In the rows, zero is written as 128.
One turn moves every row onto another: examples first, then more rows asked:
Mimun: [132 144 101 137 107 136 158 122 148 141 108 124 111 155 137 117 141 104
 125 101 136 147 124 115 115 101 100 134 156 132 153 112]
Tupul: [133 127 114 137 147 123 137  88 130 106 121 134 122 177 155 101 129 136
 119 137 111 165 115 139 119 105 115 127 125 140 152 115]
fimo: [110 131 109 121  97 134 126 133 131 108 155 158 128 150 143  99 142 150
 133 136 107 154 106 101 124  98 132 170 135 135 164 140]
bet: [121 127 134 124 117 131 110 104 146 130 137 148 113 146 129 114 136 158
 142 113 108 136 118 136 128 113 129 140 120 127 171 164]
fofo: [128 165 106 138 108 148 154 131 125 125 132 131 136 181 143 117 144 145
 126 114 106 139 134 140 123 108 119 177 158 122 170 133]
Veki: [102 122 117 116 112 137 126 119 133 111 152 162 122 141 148 102 143 138
 135 125 101 157 104  96 128 101 127 157 140 141 162 130]
fik: [159 131 117 131  93 169 125 122 142 139 144 162 113 168 131 102 130 143
 121 127 141 143 129 122 120  90 119 144 160 105 145 117]
giru: [133 109 145 138  96 121 137 143 139 129 128 147 102 154 127 126 137 138
 118 134 115 117 122 105 119 106 123 154 136 118 172 154]
Reti: [169 123 110 129 120 151 121 124 136 118 141 140 112 156 143 127 136 130
 106 109 122 161 143 138 128 102 138 133 168 118 135 129]
nofe: [127  91 112 123 106 139 132 132 152 107 150 128 128 148 129 114 147 130
 111 142 124 151 119 111 127 123 132 138 106 136 161 133]
Dumiv: [127 153  92 124 105 124 151 111 131 146 115 117 115 149 147 107 137 129
 133 103 125 158 118 112 133  96 108 142 155 130 146 103]
dilem: [115 105 131 137 104 153 115 109 145 131 123 127 129 165 123 100 157 141
 135 140 106 131 121 107 130 104 106 168 126 123 127 110]
Votim: [118 102 142 145 107 120 137 130 142 139 125 150 109 155 131 123 137 123
 112 125 121 120 118  99 131 105 129 143 135 118 163 151]
vavag: [126 123 131 148 124 122 152  84 124 139 122 142 127 178 138  96 124 154
 121 129 116 149 107 121 126  83 103 152 139 119 154 113]
loba: [134 150 100 122 100 134 142 108 146 154 116 112 125 161 129 113 137 129
 136  98 133 150 125 143 124 104  99 128 135 123 153 119]
feka: [137  98 107 127 103 130 127 146 139 104 140 127 122 152 132 122 141 133
 115 143 113 146 116 108 121 118 143 151 111 138 159 143]
Teni: [135 104 119 133 122 132 147  86 121 124 113 130 127 192 134 116 126 127
 119 130 121 156 122 139 127 100 110 116 132 120 161 133]
minib: [153 146 117 138  98 152 155 130 122 124 106 119 104 173 147 117 136 142
 126 129 112 120 146 137 119 125 115 156 145 127 174 127]
pide: [148 152  90 129 116 132 153 120 155 137 129 109 116 148 130 110 145 131
 127 116 139 158 121 129 124 110 103 134 132 133 144 102]
lobi: [154 135 127 129  92 150 119 131 139 135 142 146 120 152 155 100 128 154
 104 128 135 150 133 121 123  90 124 147 154 108 131 101]
bivo: [131 151  84 127 106 163 142 134 118 113 114 113 129 172 149 107 127 146
 131 135 118 148 127 126 123 116 132 168 135 122 159 119]
zit: [152 135 104 133 115 144 159 154 120 130 129 110 123 171 141 129 132 129
 121 133 108 129 122 126 119 110 120 172 141 124 157 107]
kud: [158 120 104 133 101 153 102 115 125 135 141 139 124 174 144 114 137 132
 114 104 113 155 135 137 123  98 142 140 158 127 135 117]
duse: [115 122 144 129 127 119 115 122 140 114 119 127 116 167 151 118 163 128
 120 138 101 136 137 124 139 126 115 137 135 126 124 125]
rufof: [109 117 117 119 127 152 115 112 133 114 132 147 122 186 121 122 160 116
 149 141 109 146 122 121 144 120 114 139 143 121 137 137]
relut: [127 133 126 127 106 126 114 113 134 118 139 150 111 155 131 116 143 155
 141 114 100 138 127 132 123 112 134 151 134 133 178 170]
lesi: [126 113 132 138 129 141 167 104 143 113 123 145 134 170 141 105 126 127
 109 137 125 157 109 122 107  82  91 143 139 121 155 110]
biru: [114 123 144 129 129 156 137 111 160 109 118 143 120 146 125 114 157 146
 130 134 112 144 131 118 131 104  97 158 149 108 133 137]

vavag turns into Teni
duse turns into dilem
feka turns into fimo
Where do these go?
minib turns into zit
Votim turns into nofe
loba turns into Mimun
lobi turns into kud

One turn moves every row onto another: examples first, then more rows asked:
dibi: [129 120 129  93 129 104 134 144 119 122 123 118 117 129 112 134 145 145
 138 132]
zem: [128 125 122  92  99 138 110 141 128 139 105 114 124 137 125 105 125 107
 154 186]
sim: [143 132 134  94 121 158 105 124 131 138  73 118 105 124 128 130 143 136
 159 151]
vezev: [139 125 129 131  94 117  99 145 146 153 101 124 108 138 104 113 138 123
 114 167]
Nabok: [151 132 143 127 106 147  98 143 144 126  97 135 107 148 117 149 150 126
 141 171]
Rabis: [134 126 128 116 105 147 119 147 135 150  73 104 113 126 113 141 135 160
 143 141]
Fim: [143 109 128 106 128 123 104 137 124 127  94 158 102 158 106 128 123 122
 117 139]
dol: [111 115 139 100  95 135 112 111 112 134  93 139  92 122 119 128 135 125
 158 146]
bifaz: [136 132  92 104 115 127 116 116 123 125  96 128 126 152 109 140 116 154
 140 153]
nogik: [134 103 129 141 103 129 114 126 128 141  95 103 115 143 128 112 130 111
 155 154]
feg: [137 142 150 112 112 152 124 152 110 117  87 114 112 122 127 118 116 116
 142 151]
bak: [126 112 156 106 106 135 110 136 134 141  84 107 142 141 122 108 116 126
 142 133]
Zat: [130 131 126 125 123 119 107 142 103 140  77 110 112 139  99 118 144 158
 145 136]
palu: [109 119 102 107 107 130 127 129 115 137 123 137 106 129  96 133 114 129
 132 156]
kotil: [132 126 142 129  94 127 137 137 117 137 125 116 120 135 122 120 145 104
 141 146]
Tafu: [132  95 145 103 105 134 100 152 141 141 121 121 100 155 130 133 146 132
 147 161]
Raso: [134 127 139 101 119 154 117 136 116 106 105 135 104 146 105 148 164 135
 138 154]
medar: [141 122 112 118 135 109 108 141 114 129  99 129 132 155 103 133 119 119
 154 131]
vufub: [110 150 151 117  91 140 103 148 127 127  91 125 100 140 116 116 127 148
 148 155]
Nisus: [138 115 124 110 109 137 127 156 137 152 114 114 121 131 128 125 136 121
 110 177]
teki: [120 118 133 109 134 126  96 142 154 148  99 129 101 139 102 114 156 135
 130 139]
vuvem: [150 111 121  95 106 105 108 155 113 136  90 117 120 148 135 109 126 128
 122 133]
Dafu: [137 126 124 132 115 134 103 128 112 146  73 119 124 130  99 121 130 157
 148 134]
Zape: [108 126 141 116 109 130 123 141 101 108 104 119 136 119 114 121 112 125
 121 156]
sebik: [133 119 103  92 128 119  90 128 128 113 105 121  94 136 118 121 148 134
 160 147]
kovu: [148 143 142  92  96 130 126 149 131 150  97 114 124 156 105 138 150 145
 138 158]
kofik: [126 141 114 108  93 136 116 122 132 106 133 119 123 148 118 125 141 124
 137 163]
Baki: [142  95 118 127 120 137 107 127 118 126 101 136 122 150 126 115 150 104
 149 155]
Bolu: [130 134 144 117 118 144 120 151 125 105  95 145 105 144 102 150 154 131
 128 156]
zuluz: [141 124 115  73 111 136 105 120 132 111 100 140 134 123 118 122 132 121
 125 146]
Roput: [133 124 131 109 117 121 120 161 111 125  93  93 106 129 142 128 126 130
 159 145]
Gema: [118 109 121 112  98 102  93 128 135 126  94 139 121 124 113 121 120 146
 119 137]
Gub: [104 132 119  96 140 145 114 135 116 125 104 140  96 138 121 129 128 126
 127 133]
Mip: [114 120 129 103 115 139 120 142 105 113  91 110 120 116 122 124 105 116
 119 161]
vaf: [143 119 138 108 102 147 109 140 161 117  91 133 128 129 117 140 126 148
 126 168]
gizik: [140 116 100 108 117 128 109 148 121 149 118 103 113 136 110 142 141 146
 116 170]
garus: [142 102 100  94 114 130  98 155 124 132 110 112 123 136 115 136 135 147
 119 174]
Fola: [144 137 137  95 119 114 114 150 129 119  98 127 141 123 102 141 114 146
 151 165]
Bakuf: [130  97 122 122 111 134  92 119 118 137  92 139 126 140 112 109 146 102
 137 158]
lur: [128 148 134 113 107 100 113 123 110 126 107 148 110 128  96 121 144 122
 137 149]

gizik turns into Dafu
teki turns into dol
Where do these go?
Zape turns into garus
medar turns into Fim
zem turns into kovu
feg turns into Nisus
sim turns into kotil
lur turns into zuluz

